Each row is where one point has got to under a steady rotation. How many ticks took it there?
The counts run from 0 to 320.
[112 115  76 108 165  48 125 129 120 127 136 130 118 126 135 141 100 130
 132 109 139 147 141 149 120 152 116 142 191 162 103  56 132  90 140 138
 133 124 118  82 104 114 164 103 159 156 153 109 141 143 155 118 124 100
 130] | 174
[148 126 146 148 188 135 115 139 138  61 174 144  86 116 108 118  89  99
 171 126 153 118 101 103 123 131 134 107 132  96 102 123 153 142 163 102
 159 129 120 148 151 123 177 119  98 141 123 112 162 181 113 146  87 122
 130] | 198
[152  90 154 102 126  74 135 132 117 128 150 150  76 117 155  79  83 104
 146 110 134 133 134 117 159 157 191 128  98 123 106 143 138 121 133 136
 136 143 131 121 138 181 138  84 109 200 134 121 126 147 139 138  88 137
 128] | 166
[176 156 110 143 160 118 134 198 137 114 170 164 124 114 123 142  90  83
 116 100 179 151 108 143  82 125 124  77 163 107 108 148 157 147 135 150
 120 122 144 106 170 112 150 133 129 123 126 132 157 157 138 167 107 126
 162] | 236
[149 111 152  80 109 125 102 125 129  79 134 154  75 122  74 123 138 114
 163 137 123  94 102 123 156 142  95 134 137 101 111 107 134 151 151 178
 166 133 114 143 112  94 118 149 148 130 129 155 153 156 158 125 113 113
 203] | 245
[139 105 177 114 138 148 104 142 130 122 145 188 103 109 136 109 126 104
 117 126 132 133 106 125  63 171 171 102  92 134  98 139 114 158 140 174
 110 157 139 145 160  83 128  82 121 156 115 167 118 135 120 162  85 123
 164] | 98
[119 115 110  95 184  91  96 136 124  93 138 118 106 122 145 145  96 117
 189 113 126 147 115 135 101 152 114 129 137 158 103  73 130 127 114 140
 186 113 172  85 121 100 171 106 128 127 164 100 105 160 133  98 103 121
 136] | 176
[139 100 151 166 139 138 104 144 121 121 131 139  37 129 109 110 105 139
 201 137 120 112 113 110 108 153 137 135 117 134  74 122 182 151  97 165
 144 133 103 129 129 122 106 134 155 142 148 125 114 164 148 118  70 136
 165] | 300
[152 159 129  87 140 140 156 142 118  89 153 181 114 121 110  81  90  74
 129 125 163 126 110  99 134 138 140 102 174  92 110 115 138 113 201 137
 113 132 146 107 161 141 143 129 118 166 130 138 182 155 119 159 104 123
 141] | 202
[115 116 100 100 135 120 156 130 114 127 114 178  81 142 156 102  99 123
 108 103 137 128 155 112 125 168 168 132 178 142 102  96 105  54 186 166
  91 139 144  90 125 122 141 106 118 157 125 129 162 141 124 135 102 112
 149] | 118
[168 156 129  79 111 114 140 155 105  99 141 181  95 133 107  91 121  74
 111 142 145 104 109 114 119 139 167 110 139  99 115 130 145 151 155 161
  80 136 100 128 137 118 129 158 139 181 129 158 170 131 127 178 108 108
 153] | 11
[109 122 122 100 128 111 112 125 141 114 154 189 129  98 105 122 136 119
 106 118 128 138 141 126 100 145  73 101 169 127  91  89 120 114 185 171
 134 143  94 146 141  89 141 101 158 139 103 151 154 148 156 156 116  99
 170] | 51
[176 105 111  87  91  94 120 169 152 128 127 137  90 127 188 120 129 126
 104  97 161 139 140 138 101 154 180 121  86 138 113 150 112 146 123 195
 102 130 129 119 134 116 160 131 122 148 136 136 121 106 156 165  97 172
 166] | 272
[143 128 128 129 153  69  88 148 151  70 145 112  81 119  88 154 114 122
 139 115 144 120 133 140 165 140 132 142 141 108 107  97 171 152 157 111
 133 123  66 147 111 127 127 138 172 117 147 129 189 164 128 134  78 132
 150] | 195
[148 125 127  87 138 112 125 134 133  77 115 155  76 129  73 102 137  93
 126 139 124 108  82 136 168 136 104 137 147 101 119 107 144 135 148 165
 143 118  76 156 109 110 132 140 140 153 137 171 173 143 147 140 116 106
 210] | 246
[118 127 123 177 170 129 153 157 146 131 141 174  73 124 131  77  97  98
 131 129 116 137 121 114  95 145 123  82 125 134  78 116 179 108 123 159
 109 108 106 157 133 155 118 142 127 178 159 160 121 137 142 166  73 121
 146] | 303
[178 130 131  72 155  97 103 163 126  87 138 133 105 129 142 125 112 103
 130 125 142 126  80 141  82 155 199 111  77 133 122 114 114 161 113 131
 118 120 137 121 114  94 169 125 108 146 156 129 124 130  96 157  88 150
 134] | 182
[173 105  79 113 131 107 149 166 136 129 120 131  89 116 151  80 108 105
  73  88 151 146 108 118 136 143 140  88 141 148 108 152 134  89 135 159
  95 109 120 149 110 166 151 102 101 158 118 138 139 122 121 150  83 162
 177] | 79
[167 146 175  96 141 140 113 161 114  78 155 171  98 127 102 106 100  74
 176 142 129 124 104 104  89 141 166 100 106 112 101 127 155 186 132 157
 145 152 128 137 147 112 144 149 112 147 127 139 134 157 134 151  97 127
 143] | 9
[183 138 116 158 199 142 118 168 125 118 143 131 105 127 109 121  95  96
 105 113 172 149  83 134 109 150 157 129 130 115 118 145 152 142 143 120
 109 114 134  93 166 115 127  96 139 140 134 125 158 159  82 152  82 144
 158] | 147
[160 123 102 115 164 139 121 160 108 119 142 169  92 122 100 118 128 100
 100 121 125 110  73 124  69 154 161  94 138 138  98 140 139 109 135 140
  90 149 132 157 133  68 150 115 136 145 111 161 141 144  91 146  89 103
 156] | 96
[147 121 157 119 127 148 102 110 127 123 115 143 104 138 118 120 149 134
 145 143 136 177 153 118 109 170 155 161 120 145 114  95 109 175 143 203
 109 139  96  78 153  97 118 108 155 161 120 127 153 127 156 147 102 128
 205] | 294
[150 110  89 176 170 138 115 133 125 135 122 131  76 161 101 116 148 131
 133 147 144 115 101 128 133 159 110 147 172 136  97  85 153 123 123 170
 109 131  75  97 128  87 119 131 183 152 138 127 146 138 136 130 111 113
 211] | 297
[149 103 144 101 134 130  98 131 132  69 121 115  58 135 125 107 117 129
 173 141 118 102 110 125 174 178 145 159 109 108 103  69 118 128 137 126
 135 102 125 125 107 128 116 158 108 154 147 128 139 156 111 120  82 151
 181] | 160
[107 119 148  55  97  65 116 137 141 112 156 179  96  90 174 111 116 125
 143 118 131 132 150 130 113 132 131  96 111 129  90 106 103 121 156 184
 154 127 146 125 126 133 172 101 130 154 168 137 113 128 176 144  98 138
 114] | 222
[162 145 100 119 159  91 109 156 138 109 152 124 145 124 100 146 119 110
 128 106 180 152 132 143 120 135  75 119 187 122 116  92 135 152 157 138
 148 115 119  88 165 111 145 120 161 123 115 100 179 159 147 141 122 132
 202] | 1
[121 111  86  99 141  89 134 162 145 115 177 150  86 112 188 105 108 123
 137 140 147 110 129 113 102 144 111  82 130 126  75 114 118  95 143 151
 131 123 153 130 130 113 215 127 114 170 159 126 113 124 138 170 113 131
 112] | 220
[187 100 128 124 132  93 111 143 130 112 100 101 106 121 142 117 106 125
 148  61 143 150 115 128 119 150 158 124 126 177 105 129 152 148 104 151
 155 119 120 108 106 154 108 113 134 104 137  84 130 157 138  98  68 182
 179] | 317
[136 135 153  89 125 127 101 107 120  90 110 159 101 100  79 103 147 125
 132 116 112 155 116 119 133 133 119 132 133 152 118 114 138 163 167 178
 172 116  70 140 116 124 105 102 174 136 137 137 156 146 148 133  92 115
 193] | 55
[153 104 158 103 108 163 119 127 138 112 174 165  95 139 153  79 138 128
 161 169 161 102 121 115 116 155 134 115 122  92  90  94 112 167 160 170
  97 145 131  80 162  96 163 138 123 182 116 123 135 126 133 172 111 152
 171] | 14
[101 128 151 161 178 135 125 153 157 123 162 169  86 131 149 147 106 116
 141 144 153 140 169 129  89 174 151 148 139  87 101  89 117 117 165 150
  98 148 143  91 180  94 130 104 127 154 122 154 147 156 149 149 102  97
 137] | 153
[166  80 130 124 113 102 125 140 149 138 142 133 120 110 180 100 112 125
 110  81 146 166 160 121  96 162 154  80 106 156  92 124 114 131 136 163
 127 130 130 122 144 158 158  90  89 161 108  95 119 124 145 155  79 183
 166] | 81
[155 102 134  87  71  73 132 156 155 150 133 145 105 110 163 120 133 133
  95  75 159 132 149 159 113 138 162 104 119 139 105 137 121 145 122 188
 102 146 114 113 129 119 126 122 146 136 125 135 128 108 168 160 103 169
 166] | 273
[142 128  88 122 157  81 143 148 133 155 155 127 107 126 159  91  89 113
 103 124 166 160 148 117 141 153 124 125 143 122 104 114 120  86 141 142
  98 120 147  81 149 177 169  85 121 204 128 106 154 132 118 143 116 145
 155] | 169
[184 108 138 118 112 125 105 123 122  95 141 125  74 136 108  79 136 108
 144 141 128 109 103 102 167 139 166 124 100 111 105 138 151 179 147 153
 115 133  68 144 118 144 142 134 132 182 126 117 156 132 120 148  86 166
 174] | 250
[177 103 115  89 107 111 154 161 127 125 118 151  83 102 135  70 101 111
 101  78 139 118 104 121 149 136 134  84 134 147  98 158 156  98 121 162
 122 112 127 162 102 174 118 117 115 138 125 133 122 132 128 131  68 173
 167] | 78
[140 157  98 164 186 145 152 152 126 108 132 147  73 129 130  94  84 106
 115 126 136 131 124  84 115 153 147  96 153 125  95 124 152  92 179 130
  91 103 131 127 134 164 131 127 108 146 136 128 153 156  96 152  55 143
 134] | 113
[162 118  98 175 153 137 146 137 104 135 142 167  70 143 120 102 117 109
 123 122 158 116 102 102 113 130 172 118 161 133 102 168 175 123 146 165
  86 144  80 103 145 112 145 117 168 161 129 128 163 149 126 150 100 122
 142] | 62
[142  97  76 120 116  60 115 144 122 160 130 139 102 117 148 140 127 134
  83  73 160 146 180 135 117 142 137 121 170 155  95 136 126  87 151 173
  94 148 118 123 136 130 163  81 166 141  92 124 148 142 155 133 110 132
 168] | 84
